(in the rows, 128 means zero)
A single turn carries every row of the set below to another of its rows. Some are shown first; where does it send the rows asked next?
Matin: [126 105 111  93 146 162 144 122 131 119 117 136 141 127 117 148 114]
gonim: [131 136 136 162 121 133 142 113 143 135 134 155 145 122 108 156 130]
Teg: [129 129 100 111 139 109 129 127 136 141 127 131 133 114 143 101 143]
Bibol: [ 91 116 143 132 152 138 109 122 161 135 101 127 114 146 127 175 136]
pefav: [ 97 120 123 146 176 147 121 138 159 167 109 112 134 132 132 157 147]
rali: [125 132 133 154 134 123 124 103 150 128 126 149 137 125 121 179 119]
bevad: [122 128 107 125 137 105 113 128 149 157 135 132 134 112 146 110 153]
Ter: [149 119 131 137 133 120 146 115 135 130 124 147 143 117 109 170 117]
bopub: [109 125 129 104 156 161 118 142 127 113 102 118 132 114 104 136 111]
vobu: [140 137 122 160 150 135 131 121 139 150 149 130 155 108 118 156 119]
Tamig: [ 95 107 134 145 145 147 107 137 157 145 110 150 114 145 124 161 159]
Felas: [136 127 127 155 121 137 122 120 139 127 138 168 135 125 113 161 133]
Ger: [ 94 112 128 141 150 135 120 141 178 150 106 131 144 143 135 165 152]
gagi: [113 125 102 118 138 111 116 127 143 148 135 130 141 108 147 102 152]
zafas: [138 127 130 146 133 125 140 126 147 123 145 149 168 126 119 157 118]
Surur: [107 122 107 113 146 113 114 130 139 147 132 123 136 114 145 100 152]
memef: [132 131 122 107 153 165 124 140 136 126 110 100 128 117 115 136 110]
zakuf: [118 131 102 125 139 104 113 124 149 159 128 127 129 115 146 108 149]
luba: [ 80 120 134 146 166 144 107 138 158 159 108 129 140 120 121 160 148]
puvor: [113 119 112 110 148 111 117 134 139 151 131 122 126 126 145  99 152]
kes: [126 117 130 109 133 163 118 139 132 106 108 140 110 137 110 142 125]
vage: [119 118 137  95 136 155 121 148 151 109 112 112 135 138 113 138 115]
mizuv: [125 124 137 111 140 145 127 117 136 102 109 127 118 136 113 159 102]
ran: [127 120 115 135 121 144 120 111 166 153 141 148 155 105 121 171 130]
zuv: [123 127 143 108 127 162 134 135 136 111 106 120 117 134 101 133 120]
kurum: [123 106 147  95 142 140 123 138 138 126 103 112 114 131 104 155 120]
Ruv: [ 86 119 142 145 141 146 123 131 165 154 100 130 122 144 119 157 159]
Tedi: [126 139 123 154 142 135 126 120 136 133 134 148 162  95 110 159 117]
vimo: [128 129  99 116 141 105 126 123 131 144 129 130 130 117 143 102 137]
gani: [114 122 111 110 146 108 115 130 138 151 126 119 120 124 141 102 144]
kozer: [ 85  93 139 114 156 150 109 133 156 158 135 126 133 140 121 158 141]
fik: [114 125 102 112 142 113 123 127 135 142 132 128 142 109 144  99 145]
Mez: [108 109 137 140 144 124 119 128 168 164 101 131 126 127 122 180 153]

rali goes to mizuv
kurum goes to Mez
Now these:
puvor goes to bevad
Ruv goes to gonim
ran goes to Matin
kes goes to Tamig
fik goes to Surur
Ger goes to zafas
zakuf goes to vimo
Tedi goes to bopub
memef goes to pefav

A single turn carries every row of the set below to another of its rows. Some are shown first; where does it send the rows asked next?
Rovet: [114  99 142 156  96 151 124 122 154 137 114 141 160  98 111  98 128 165
 141 150 118 116 115 124 129 133 132 101 115]
zaka: [121 118 145 132 130 157 114 136 126 107 159 149 148 108 118 129 146 154
 113 123 156 129 128 143 104 162 110 117 126]
Vimop: [151 131 141 143 112 159 137 153 160 144 171 131 158 101 142 110 144 129
 135 116 150 102 159 127 137 172 160 119 118]
Reto: [117 124 139 143 100 150 133 135 120 149 114 135 144 102 117 108 127 110
 152 125 125  77 102 124 103 165 152 132 114]
Rad: [122 154 145 119 114 118 134 139 125 127 132 113 141 110 139 111 143 110
 129 141 111 103 134 105  91 121 153 119 105]
luk: [170 103 124 118 111 157  98 117 139 144 113 118 138  97 139 106 139 154
 140 118 161 102 121 136 113 161 134 129 139]
nese: [125 141 128 123 131 134 114 129 134 121 133 106 135 143 122 109 106 140
 118 144 157 137 138 115 106 157 126 158 120]
Zura: [155 109 137 152 116 140 119 117 122 136 149 127 141 117 128 125 130 164
 137 109 147 146 157  83 134 157 124 115 111]
Rapo: [131 134 153 144  99 156 125 121 126 155 117 141 159 129 131 119 119 115
 129 142  91 124 141 131 140 159 166  94 144]
likar: [123 113 129 152 108 135 129 122 156 129 121 122 162  99 110 108 109 151
 125 150  99 115 116 109 134 127 152  89 126]
gol: [119 122 102 129 128 145  87 115 123 130 155 140 146 117 115 119  95 123
 123 110 119 115 158 131 145 148 153 115 132]
Fevip: [134 146 153 112 130 141 116 115 149 136 121 120 152  97 146  89 146 116
 114 116 111 125 142 147 127 141 143 148 113]
migi: [140 142  97 134  91 147 110 150 151 111 146 134 155 106 125 111 139 129
 158 117 123  90 127  97  96 142 126 105 148]
zaben: [131 119 150 124 101 160 130  95 137 122 111 100 127 107 149 133 149 141
 113 127 116 121 132 135 127 153 140  94 133]
vam: [157 124 111 123 105 156 126 122 163 132 112 114 128 121 121 117 108 118
 134 127 148 107 110  92 128 130 130 135 112]
Sofu: [140 171 115 129 128 160 120 105 143 125 122 157 134 102 140  98 115 129
 145 133 143 111 127  92 115 143 146 146 147]
Zigo: [126 133 145 140 106 126  90 110 116 137 132 116 160 120 102 106 149 137
 152 143 116 111 159 144 115 147 113 118 141]
Kubo: [117 135 125 134 115 166 107 127 153 147 133 149 172 124 149 130 128 163
 165 122 141 122 134 129 122 162 166  94 143]
rara: [138 140 138 130 112 162 124 140 157 168 124 116 145  84 156 100 126 135
 117 114 127 113 128  98 101 111 148 131 127]
Vefo: [125 138 116 142 108 136 115 136 140 121 104 141 161 112 143  95 144 152
 100 123 101 104 147 128  95 173 118 133 118]
birum: [157 112 133 148 109 141 112 113 124 139 148 126 141 109 137 129 128 167
 131 107 143 147 156  86 133 148 121 115 106]
Tutip: [128 141 116 139  98 139 110 135 136 116 106 139 153 115 143  97 154 154
 105 126  99 102 151 125  94 167 119 130 112]
Nat: [143 143 128 121 120 120 142 141 149 153 153 131 140 121 141 127 103 139
 137 135 103 144 137 114 121 127 168 122 144]
zigok: [122 127 144 129 112 175 133 144 130 144 112 126 151 112 157  95 154 138
 155 145 136 113 144 129 129 129 110 136 153]
Dile: [121 127 131 144  96 162 119 130 117 153 119 133 142 100 122 106 129 114
 152 125 126  77 100 121  99 161 151 134 113]
kom: [151 149 110 137 127 150 117 100 129 110 121 158 139  95 122 110 122 148
 142 139 149 110 148  90 120 150 124 137 157]
fam: [144 111 143 116 115 150 104 137 128 136 130 162 142 140  91 112 115 150
 141 140 110 108 133  86 117 154 136 113 123]
gor: [133 116 160 132 146 128 132 127 135 127 145 119 124 114 108 135 115 118
 112 107 119 118 150 111 125 138 159 138 127]
Bul: [134 116 147 155  91 133  95 143 126 148 176 146 139 110 143 110 141 114
 122 142 106 111 152 115 102 145 142 137 126]
konub: [108 129 113 114 117 156 110 135 139 123 119 119 142 143 127 117 110 140
 126 151 160 111 127 114  93 167 125 142 117]
tomiv: [140 102 125 154  94 139  90 138 117 138 180 143 147 106 149 118 131 117
 148 147 126 122 142 128 109 155 136 132 145]
Semor: [146 124 147 140 116 146 128 119 116 123 105 153 121 118 120 105 115 148
  90 121 141 125 118 102 117 148 137 142 134]
buro: [135 141 136 137 109 167 128 153 140 136 164 146 161 121 137  87 149 139
 140 120 138  92 161 127 137 178 138 111 111]
doru: [150 145 136 146 155 133 128 122 149 135 146 124 160  80 154 140 122 138
 109 119 131 140 129 112 122 157 147 117 122]
funok: [137 161 108 157 111 133 121 133 140 124 173 131 159 114 120 113 137 111
 113 133 138  97 159 127 108 137 122 125 107]
Kodug: [125 138 136 158 112 152 136 148 141 112 151 153 164 115 169 134 144 114
 126 129 151 130 140 114  98 157 147 133 142]
fifoz: [122 128 146 134 113 168 141 154 129 152 114 125 151 116 161  94 146 142
 153 142 136 116 145 125 125 135 111 133 154]
Foz: [139 115 132 130  79 157 117  98 133 125 119 107 124 113 124 139 133 144
 131 112 112 115 141 129 130 171 141  90 141]
vekag: [145 113 107 122 113 143 146 123 151 121 148 151 148  94 117 151 122 126
 152 155 148 139 139 129 116 152 146 107 127]
kedi: [115 120  96 131 126 143  92 121 125 133 154 139 148 125 113 118  95 132
 120 114 121 118 155 127 143 152 154 109 142]
dogo: [145 111 134 153 108 133 110 109 148 149 125 108 153 120 153 103 139 145
 135 140 129 122 151 153 151 123 147 107 115]
Tun: [146 118 107 113 109 144 147 119 145 118 147 148 145  97 122 153 122 124
 156 155 146 134 145 126 116 139 144 109 126]

luk goes to zaka
kedi goes to Dile
Now these:
Vimop goes to zaben
tomiv goes to Rovet
Semor goes to funok
Tun goes to fifoz
doru goes to Fevip

A single turn carries every row of the set below to another of its rows. Some are shown first; where does it send the rows asked next?
Tegus: [133 120 162  97 117 148 143 118 116 150 146  92 129 116 122 123 126 142
 119  82 144 147]
vokas: [148 118 124 118 102 144 123 138  87 154 139 140 132 118 101 118 130 166
 123 122 113 142]
suzo: [158 136 123 140 127 114 132 121 122 137 128 132 133 134 119 137 140 161
 166 111 141 101]
sofof: [138 103 129 119 131 161 138 150 133 146 154 102 139 106 123 172 119 126
 113 131 179 116]
logev: [135  96 130 134 122 183 150 116 130 135 133 103 145 120 103 123 153 130
 145 118 161 104]
Gifem: [156 139 118 151 118 119 128 128 124 142 127 139 131 123 125 143 141 155
 158 122 149 110]
sel: [152 131 129 113 116 157 129 143  83 158 145 136 132 124  88 115 139 162
 124 114 117 139]
sufa: [117 123 127 148 146 150 108 105 105 160 161  99 143 133 117 133 116 128
 141 143 149  92]
sume: [157 121 121 106 102 154 138 149  93 157 148 143 137 118  92 114 125 159
 126 108 121 137]
lufam: [133 108 169  94 104 147 142 109 116 154 161  94 135 126 118 130 122 135
 123  89 151 132]
nide: [138 117 135 116 119 176  99 132  94 138 143 128 161 155 127 145 133 143
 108  98 158 114]
fiz: [122 130 129 149 152 150 113 119  96 172 157 107 138 135 108 138 129 137
 132 146 149  85]
Kurav: [125 126 122 142 159 150 125 111 100 158 164  99 150 133 124 130 123 130
 127 148 148  85]
fulis: [149 105 145 116 143 163 138 151 132 158 159 110 149 103 121 167 118 133
  98 122 165 116]
Vosup: [140 116 161  82 117 145 147 116 123 145 156  93 135 118 118 129 130 141
 122  79 148 128]
bomu: [142 107 133 126 130 165 133 154 119 145 155 110 151 106 121 172 107 124
 109 123 177 114]
seka: [129 128 147 124 120 131 132 123 104 152 136 160 143 112  88 140 140 126
 106 126 166  89]
bufo: [160 113 142 108  92 151 126 149 128 184 137 126 117 132 126 113 127 135
 132 118 168 100]
Vulir: [140  99 125 111 134 161 137 150 122 152 163 112 147 111 112 170 103 131
 100 128 170 108]
Fuzes: [155 115 123 106 112 153 135 142  90 152 144 139 126 135  81 121 131 164
 124 114 118 140]
fama: [154 143 114 132 126 116 130 121 124 139 126 140 128 129 119 140 151 162
 153 117 147 101]
ronim: [158 138 108 142 121 121 135 111 127 146 126 137 130 126 126 144 130 146
 157 125 138 100]
Goge: [150 107 142 106 140 137 112 137  96 116 129 112 126 143  98 116 115 122
 149 127 144 116]
vevu: [128 119 161  82 111 153 131 109 114 145 161  95 144 120 119 130 124 131
 119  88 149 139]
sim: [122 132 125 145 152 162 109 119 103 164 156 102 147 123 113 127 131 130
 142 148 150  86]

seka goes to bufo
sufa goes to sel
Now these:
lufam goes to sim
suzo goes to vevu
vokas goes to fulis

A single turn carries every row of the set below to another of its rows. Some are shown first; where does it send the rows asked next?
R: [111 134 100 130  91  78 130 133 144 156 140 136 121 146 106  89 136 103
 122 115 157 107 155 106 169 154 102 133 105 104  92]
A: [ 62 128 110 105 117  97 119 143 157 160 141 107 118 131 144  88 127 101
 125 121 121 117 117 115 156 103 111 121 118 164  78]
P: [114 110 113 140 111 107 118 147 168 183 152 140 121 111 116 122  87 119
 135 143 160 168 123  99 156 111 112 127 117 135 130]
S: [ 74 153  95 136  89  90 114 135 143 162 143 118 144 134 128 108 133 103
 114 106 171 105 160 129 148 140 125  98 100 120  75]
T: [116 121  92 125  78  92 119 186 149 154 132 112 147 139  87 122 120 102
 133 100 138 112 139  90 139 116 140 124 132 130 102]
N: [113 126 103 125  71 112 111 155 148 154 155 149 148 132 109 128 117 136
 144  97 138 105 129 102 151  83 122 135 132  96 100]
D: [104 151 100 112  82 107 100 140 157 160 150 132 102 100 120 120  94 152
 149 116 130 121 136 131 135 104 119 124 119  92  93]
V: [ 78 135 106 129  97  99 151 124 164 147 166 116 130 126 118  98 136 102
 102 108 114 103 131 122 180 107  96 132 121 138 109]
G: [ 84 115  99 140  75 119 108 166 158 209 169 135 148 121 148 125 112 114
 121 106 165 125 136 143 153 110 150 126 124 117 101]
J: [105 122  98 133  67 103 101 145 135 191 165 111 111 121 124 112 108  99
 126 120 171 146 138 151 148 123 112 151 107 106  82]
W: [106 121 111 129  96  95 121 198 158 194 153 135 133 118 120 102 120 117
 107 122 147 125 116 115 176 103 174 124 116 122 128]
B: [ 81 128 108 115 100  96 141 132 172 163 153 128 114 130 143  88 117 117
 115 120 100 102 121 122 167 110  96 130 114 153  88]
Z: [109 106 128 155 111  91 113 138 140 185 153 125 147 104  97 124  87 116
 128 131 161 133 121 109 151 121 107 140  95 130 122]
X: [127 126 107 120  88  82 112 177 133 177 149 113  94 116  97  89 115 102
 111 137 156 147 117 125 172 115 138 151  97 111 107]
C: [ 98 129 119 164  94  99 108 143 127 188 133 113 137 101 108 147  98 101
 116 133 167 117 110 125 147 104 116 119 116 144 117]
K: [105 144  90 109  89  89 109 175 161 162 127  92 100 107  97 117 101 117
 140 116 134 125 148 119 122 136 138 115 114 127  97]
E: [ 55 135 107 114 113 101 127 135 149 144 154  96 135 127 118  98 148  89
 117 108 133 118 127 115 170 106 110 122 122 147  96]
Y: [105 135 103 147  98 117 114 153 156 188 134 126 113 110 125 141 100 104
 121 149 167 150 109 114 147  97 118 107 133 146 123]
Q: [120 141 108 111  96  76 131 146 173 160 123 158 105 147 135  82 137 125
 134 133 144 110 133 100 175 115 134 131 115 117 110]
U: [ 84 160 102 115  96  89 113 147 169 165 127 138 127 135 156 101 135 125
 126 123 157 103 138 122 154 100 157  92 114 134  95]

Y goes to P
A goes to B
S goes to U
Now these:
W goes to X
K goes to D

